One turn moves every row onto another: examples first, then more rows asked:
J_161: [ -1 -22  -6   6  -4  -2  -3   1  -2   0  -3   1  -4]
J_701: [  0  -3  -7   1 -13   0   6   3  -6  -2  -1   6  -1]
J_934: [ -2   1  -7   8  18   5   6   1   2   0  -4  -2 -10]
J_192: [  0  -1  -7   7  18   5   3   1   2   1  -6  -2 -11]
J_327: [  1   3  -8  -3  13   2   3   2  -8  -2  -3   8 -13]
J_64: [  6  -8  -5  -2 -12   2   1   3  -6  -1  -4   0  -4]
J_411: [  4  -6  -4  -1 -13   3   4   2  -6  -4  -2  -2  -3]
J_440: [ -1 -20  -4   7  -6   2  -1  -1  -2  -4  -2  -5  -3]
J_700: [  4   2  -6  -4  12   7   1   0  -8  -4  -4   0 -14]
J_274: [ -1   0  -7   7  18   6   4   0   2   0  -5  -3 -10]
J_634: [ -9 -17  -9   1   7  -2  -5   0   3  -1   1  11  -3]
J_949: [ -4 -20  -8   8  -4  -5   0   2  -2   1  -2   7  -2]
J_383: [-15  -9  -6   5   3   6   3  -3   4 -10   6   2   0]
J_254: [  1  -3  -6   1 -13   2   6   2  -6  -4  -1   2  -2]
J_219: [ -9 -16  -9  10  -5  -4   4   1  -1  -2   1   7   1]
J_87: [-10 -13  -3   3   3   9  -1  -4   4 -11   3  -6  -3]
J_553: [  5  -8  -7  -2 -11  -1   1   4  -6   1  -4   5  -4]
J_518: [ -1  -1  -8   7  19   4   3   1   2   2  -6   0 -10]
J_126: [ -2   0  -8   7  19   3   4   2   2   1  -5   1 -10]
J_549: [ -1   7  -7  -1  10   6   7   0  -7  -6  -1   3 -12]
J_444: [ -4 -20  -6  -1   7   1  -9  -1   3  -1  -1   4  -6]
J_289: [ -4 -18  -3   0   5   7  -7  -3   3  -6   0  -5  -6]
J_116: [-15 -11  -9   4   5   0   1  -1   4  -5   5  10   0]
J_925: [ -6 -16  -4   9  -7   3   4  -1  -1  -8   1  -5  -1]
J_911: [  4   1  -7  -4  13   4   0   1  -8  -2  -5   4 -14]
J_148: [  2  -6  -8   0 -11  -2   3   4  -6   1  -2   8  -3]
J_781: [-3  1 -8  8 18  4  6  1  2  0 -4  0 -9]
J_195: [  1   5  -5  -3  10   8   4   0  -7  -6  -2  -1 -13]
J_73: [ -2   6  -8  -2  11   3   6   1  -7  -4  -2   7 -12]
J_898: [ -9 -14  -7  10  -7   0   6   0  -1  -7   2   1   1]

J_934 moves to J_274
J_161 moves to J_949
J_148 moves to J_701
And these:
J_116 moves to J_383
J_700 moves to J_911

